In the data rows, zero lies at 4.5, halfway between 4 and 5.
Some points, one per row:
[5 3 1 5 7 6 8 5 5 3 5 4 8 5 2 6 5 4 3 5 6 4 6 6 5 1 8 3 4 2 2 3]
[7 8 5 7 4 7 4 2 3 4 7 7 5 4 5 6 8 4 5 3 1 5 3 5 3 5 4 3 4 4 5 3]
[4 4 7 5 3 4 5 6 5 5 6 4 3 4 8 4 3 3 5 5 4 6 4 4 4 9 0 9 6 6 6 7]
[5 4 0 8 7 5 7 7 5 3 5 4 9 6 2 7 5 4 2 3 7 3 7 6 6 0 9 1 4 3 3 3]
[4 4 3 5 2 5 3 4 5 4 5 3 3 4 5 4 2 3 3 2 3 4 3 3 4 6 2 5 4 4 4 4]
[3 5 3 5 3 3 3 5 5 4 3 3 3 4 5 5 2 3 3 2 4 2 3 4 4 5 3 4 5 5 4 4]
[3 3 5 1 5 3 5 4 5 4 1 4 4 4 2 2 5 6 6 6 6 4 5 4 5 2 6 3 5 5 4 5]
[5 6 4 3 6 5 5 2 4 5 2 6 6 5 1 4 8 8 5 5 6 4 5 5 5 0 9 1 5 3 3 2]
[3 2 1 5 5 4 6 6 4 3 4 3 6 4 3 5 3 3 1 4 5 4 7 4 5 2 6 2 2 3 3 4]
[5 5 4 4 4 4 4 4 5 5 3 5 4 5 3 4 5 7 6 4 7 4 5 5 6 2 7 3 5 5 4 4]
[6 6 7 4 5 7 5 4 5 5 8 6 4 5 7 5 7 4 7 6 2 7 4 5 3 9 1 8 5 6 7 7]
[6 6 6 5 5 6 5 4 5 5 7 6 4 5 7 5 6 4 6 5 3 6 4 5 4 8 1 7 5 6 6 6]
[4 2 2 3 6 4 7 5 5 4 4 3 7 5 3 5 3 4 3 5 6 5 5 4 5 3 6 4 4 3 3 4]
[4 5 4 5 3 4 4 5 5 5 4 3 2 4 6 5 2 4 4 3 5 3 3 4 4 7 2 6 6 6 5 5]
[3 5 9 4 1 3 2 5 5 7 5 3 0 4 9 3 1 4 7 5 3 5 3 3 4 9 0 9 5 7 8 7]
[4 3 2 3 6 3 7 6 5 4 3 4 6 5 2 5 3 5 2 5 8 3 6 5 6 0 8 3 5 3 3 4]
[4 7 7 5 2 4 3 3 4 6 4 5 2 4 7 3 5 6 7 4 4 4 3 4 4 7 2 6 6 6 7 5]
[5 4 2 6 6 5 7 6 5 4 5 6 8 6 4 6 5 5 3 4 8 5 6 5 7 2 9 3 5 4 3 4]
[2 1 0 5 4 2 4 6 2 2 3 2 5 3 2 4 2 2 0 2 5 2 4 3 4 1 6 2 3 3 1 3]
12 more points follow, each with its number after it:
[4 5 6 6 1 4 2 5 5 6 6 3 1 4 8 4 2 3 5 3 3 5 3 3 4 9 0 7 5 6 6 6] 0
[6 4 2 7 7 7 7 6 4 4 7 5 8 6 4 6 7 4 3 5 5 6 7 6 5 3 8 4 3 3 4 4] 1
[5 4 0 8 7 4 7 7 4 3 4 5 9 5 3 8 5 4 1 4 8 3 6 6 6 0 9 2 6 4 3 3] 2
[4 5 7 5 1 4 1 5 5 6 6 3 0 4 8 3 2 3 5 3 2 6 2 3 3 9 0 8 4 6 7 6] 3
[4 5 6 6 3 3 2 7 6 6 2 4 3 5 4 4 3 7 6 5 8 4 5 4 8 4 8 4 5 5 6 5] 4
[5 6 5 6 5 6 4 3 3 4 7 6 4 4 6 5 7 3 4 4 1 5 4 5 3 6 3 5 4 5 5 4] 5
[6 6 6 4 5 6 5 2 3 5 6 6 4 5 5 5 8 4 5 5 1 5 4 5 2 6 2 5 5 5 5 4] 6
[4 3 3 4 6 4 6 6 4 4 5 4 6 4 5 5 3 3 4 5 5 5 6 5 4 5 3 6 5 5 4 6] 7
[3 3 1 5 7 3 5 7 5 3 0 4 7 5 0 5 5 7 3 4 9 1 6 5 8 0 9 0 5 4 2 2] 8
[8 8 9 4 6 7 5 1 3 5 8 8 4 5 7 5 9 4 7 6 0 8 3 6 1 8 1 6 4 6 7 5] 9
[4 3 3 5 5 4 6 6 5 3 5 4 5 5 5 5 4 3 3 5 5 4 5 4 4 5 4 5 4 5 4 5] 10
[4 4 5 4 2 4 3 5 5 5 5 3 2 4 6 4 2 3 4 4 3 5 3 3 4 8 1 6 4 5 5 6] 11
Which three of these numbered points are nearest to each point below by angle, seen from the average point of the first points? Their numbers follow each, nearest first.
[4 3 2 6 6 4 7 7 4 3 5 4 7 5 4 7 4 3 2 4 7 4 6 6 5 1 7 4 5 5 4 4] > 2 1 8
[5 7 5 5 4 5 5 3 4 4 5 5 4 4 7 5 5 3 4 3 2 4 4 5 3 7 2 5 5 6 6 4] > 5 6 9
[3 3 7 3 3 2 3 6 5 6 2 3 2 4 5 3 1 6 6 7 8 3 5 4 6 5 4 6 6 6 5 6] > 4 11 0
[4 4 9 5 0 3 0 6 4 6 7 3 0 3 9 3 0 1 6 4 1 6 2 3 3 9 0 9 4 7 8 8] > 3 0 11
[6 3 2 5 8 8 8 5 4 4 7 6 9 6 3 6 8 4 4 6 5 7 8 6 5 2 8 4 3 2 3 4] > 1 2 8
[4 3 2 6 6 4 6 7 4 3 4 3 8 5 4 6 4 3 2 4 6 3 6 5 5 1 8 2 4 4 3 4] > 2 8 1
[2 3 7 1 3 1 3 5 6 6 0 3 1 4 4 2 1 7 6 6 7 2 3 3 6 4 4 5 7 5 5 5] > 4 11 3
[4 4 6 3 3 4 4 3 4 4 5 4 2 3 7 3 4 3 5 5 2 5 3 3 2 7 0 7 5 5 5 5] > 3 11 0
[6 6 5 5 4 6 5 3 6 5 6 6 4 5 5 5 5 5 5 4 4 6 4 5 4 7 3 6 5 5 5 5] > 9 6 5
[5 5 7 2 6 4 5 3 5 5 3 5 4 4 4 3 6 6 7 6 5 5 5 5 5 4 5 5 6 5 5 5] > 9 6 4
[2 2 7 2 2 1 0 6 4 5 1 2 1 3 4 2 1 4 6 5 5 3 4 3 6 5 4 5 4 5 4 5] > 11 4 3
[7 3 0 8 9 9 9 6 4 3 7 6 9 8 0 8 9 6 1 5 9 5 9 8 6 0 9 0 2 0 1 1] > 1 2 8
[5 6 5 6 3 5 5 5 6 6 6 4 3 5 7 5 3 4 5 4 4 5 4 4 5 8 3 6 6 6 6 6] > 0 3 11
[9 9 9 3 5 9 2 0 1 5 9 9 2 4 7 4 9 5 8 5 0 7 1 5 0 8 0 4 5 6 8 3] > 9 6 5
[2 2 1 3 5 1 4 6 3 3 0 3 5 4 0 3 2 5 3 4 9 1 5 4 7 0 9 1 4 3 1 2] > 8 2 4
[3 3 4 3 5 3 5 5 5 4 2 3 4 4 3 4 3 5 3 5 5 4 4 4 5 2 5 3 4 4 3 4] > 8 4 2
[4 3 1 6 7 5 7 7 4 3 5 5 8 5 4 6 5 4 3 4 7 4 6 6 5 1 8 4 5 4 2 4] > 2 1 8
